0: [101 156 140 123 155 118 124 112 130 084 121 163 141 141 096 155 081 100 097 114 150 165 097 140 146 175 130 099 174
 155 170 093 080 112 144 081 138 166 157 140 079 101 091 097 146 150 076 092 090 141 169 156 084 095 174 167 143 096
 089]
1: [107 101 098 142 151 155 094 124 129 153 156 138 078 123 071 157 157 150 154 171 148 096 103 112 128 143 150 138 096
 087 084 165 167 099 097 131 108 085 161 097 117 166 156 169 099 099 170 168 168 103 098 093 171 129 148 113 169 157
 109]
2: [118 102 128 104 153 179 110 093 108 097 164 169 083 121 166 150 112 117 105 102 171 120 143 118 142 161 145 152 151
 082 101 157 152 152 080 144 106 091 108 138 114 150 118 159 094 145 074 132 178 156 151 102 096 149 095 155 118 175
 155]
3: [102 146 131 093 146 109 160 167 148 088 094 136 163 131 177 173 123 151 092 097 169 145 154 103 173 170 095 103 173
 089 097 114 087 121 108 080 103 150 166 107 103 120 086 102 119 103 163 106 097 089 167 138 084 099 162 164 081 156
 166]
4: [094 167 155 085 093 126 177 131 086 111 074 171 168 103 157 110 089 166 087 157 100 166 092 098 099 140 145 153 153
 169 128 113 170 161 169 163 079 176 167 154 081 117 125 080 165 164 162 113 105 153 105 155 113 087 135 082 155 105
 154]
5: [137 157 155 145 148 181 152 163 086 106 127 117 084 159 171 162 079 129 140 098 114 158 161 155 102 148 103 146 097
 137 102 140 169 084 154 071 149 130 164 102 091 085 153 125 095 086 157 148 136 105 170 125 089 154 133 154 090 158
 097]
6: [117 097 124 116 118 168 096 112 137 102 165 105 138 142 090 140 158 150 099 151 156 086 161 100 171 151 163 137 153
 076 149 144 086 153 104 165 132 075 114 098 174 156 103 133 141 124 080 131 162 153 115 101 145 112 163 168 164 115
 186]
7: [163 153 164 095 127 135 114 172 091 148 153 159 161 133 133 108 152 164 110 143 130 148 100 102 123 121 169 174 103
 070 096 101 181 171 102 076 105 155 097 105 121 116 166 102 144 171 157 133 094 138 136 162 121 108 103 143 160 140
 080]
8: [086 141 167 089 101 079 102 160 092 131 103 181 164 088 081 098 079 125 154 085 095 168 147 129 117 086 171 172 104
 166 102 136 082 177 158 160 155 171 082 148 141 129 166 122 166 169 174 107 141 093 092 168 162 169 166 095 145 097
 073]
9: [103 138 102 114 107 170 166 088 099 085 086 168 100 164 096 166 138 103 108 122 171 128 118 116 148 162 087 097 170
 082 085 136 162 089 147 110 118 157 152 149 085 158 092 108 100 115 183 110 158 088 176 099 077 083 081 159 096 173
 166]
10: [163 155 160 096 173 161 094 163 128 164 135 144 134 092 088 163 149 143 159 158 123 129 180 155 112 086 177 182 075
 166 132 079 091 159 107 072 112 147 092 107 104 103 172 142 157 172 175 136 159 168 096 165 162 181 103 117 083 108
 084]
11: [081 108 095 161 113 163 131 115 140 142 104 087 108 174 085 179 169 093 119 128 167 107 112 138 163 163 090 095 173
 128 110 170 162 101 096 096 147 090 152 115 087 120 091 159 099 092 090 126 101 094 166 092 084 087 100 164 086 170
 152]
12: [158 144 084 174 108 101 124 094 150 156 176 085 109 160 172 075 164 084 144 138 090 087 130 173 126 098 139 096 096
 144 136 132 137 075 093 103 174 088 126 129 105 091 092 181 087 074 088 125 072 096 157 110 094 171 164 151 089 168
 120]
13: [139 101 110 160 168 084 094 138 152 121 171 099 114 149 084 084 140 110 127 143 132 082 176 150 142 122 161 151 128
 170 099 163 072 169 103 102 156 103 117 113 158 143 092 159 117 092 087 113 152 089 105 110 129 137 143 154 153 087
 165]
14: [130 155 150 087 108 136 166 154 099 084 096 168 094 167 183 171 161 156 101 113 172 112 174 111 158 161 157 162 157
 087 080 158 161 104 137 126 088 165 136 144 078 112 153 105 106 169 140 127 125 150 174 141 080 092 178 142 092 172
 100]
15: [166 106 137 100 156 175 162 099 158 083 078 099 178 128 175 089 116 093 131 111 155 154 085 107 157 158 084 083 182
 168 162 159 071 155 168 174 121 147 115 157 101 115 077 110 135 103 104 086 131 114 152 115 086 108 083 161 170 158
 174]
16: [150 153 167 088 152 158 090 158 122 133 107 181 126 091 101 171 096 159 152 141 118 120 144 121 115 090 175 186 078
 096 108 072 088 163 096 077 102 155 087 102 114 103 180 130 155 167 087 142 083 145 088 171 172 182 168 122 096 163
 074]
17: [148 151 104 158 090 083 144 145 163 114 155 134 152 108 186 084 096 088 123 100 141 102 096 151 155 146 077 079 172
 101 173 152 144 107 173 177 167 100 102 147 148 112 081 153 125 082 175 086 082 099 121 100 091 110 077 167 158 087
 108]
18: [123 151 159 115 160 174 138 101 147 077 175 091 169 165 170 094 078 105 166 135 124 075 138 091 147 173 079 085 152
 091 157 156 116 106 172 170 148 110 150 099 105 086 150 103 090 112 110 177 159 143 136 159 142 093 128 158 178 075
 182]

[121 158 157 089 166 155 100 170 091 169 122 172 159 091 076 094 159 156 129 083 091 092 140 105 093 087 163 178 089
 172 122 108 067 174 113 098 156 171 081 106 131 090 174 100 160 170 179 104 134 148 090 172 166 160 069 113 093 114
 105] 10 8 16 7 4
[160 153 164 104 166 078 120 158 089 136 149 168 086 151 151 176 098 166 155 113 150 109 130 113 098 111 171 177 078
 094 087 083 180 129 131 083 098 161 120 094 090 088 179 147 101 174 114 167 153 171 156 165 160 172 170 130 110 156
 077] 16 7 10 14 5
[169 163 169 117 102 174 114 164 089 167 150 166 099 127 102 176 108 152 152 137 108 152 174 144 093 091 180 175 075
 109 149 082 105 093 095 153 118 123 132 103 156 091 170 160 105 153 140 158 165 183 122 164 162 178 086 104 085 128
 083] 10 16 7 5 1
[166 071 082 189 074 063 081 067 184 185 098 069 109 071 069 063 177 170 183 177 069 188 077 137 081 083 069 067 070
 175 077 186 191 067 178 191 094 112 174 176 187 193 180 073 174 177 063 178 190 174 069 086 198 067 096 060 185 072
 185] 1 13 4 6 18
[102 159 151 087 114 099 148 166 106 120 105 169 130 164 173 176 182 154 116 158 166 126 122 123 145 142 169 181 094
 119 088 110 166 169 087 148 087 168 104 139 088 150 160 126 101 158 156 148 169 090 165 151 097 081 155 148 092 170
 136] 14 7 3 2 9
[139 138 088 149 157 104 143 103 142 101 112 112 163 152 170 166 147 092 098 114 154 101 164 154 145 167 090 082 173
 113 156 132 126 149 117 174 154 132 138 142 088 107 081 109 137 099 153 091 083 130 159 100 083 103 087 169 135 120
 086] 17 15 3 11 0
[106 112 094 165 104 093 151 146 118 114 166 096 095 161 089 097 185 088 154 167 111 115 169 161 130 088 150 096 150
 172 141 145 177 108 152 086 161 127 124 137 169 125 081 170 100 091 156 146 073 121 159 090 087 176 171 110 111 167
 163] 12 13 11 5 1
[157 112 163 130 118 095 082 170 161 168 164 168 114 097 167 163 093 150 163 090 149 127 109 165 084 104 107 166 077
 096 162 070 112 162 104 141 155 098 137 089 131 094 177 144 111 162 190 168 074 161 125 150 166 170 176 146 102 106
 147] 16 10 7 5 8
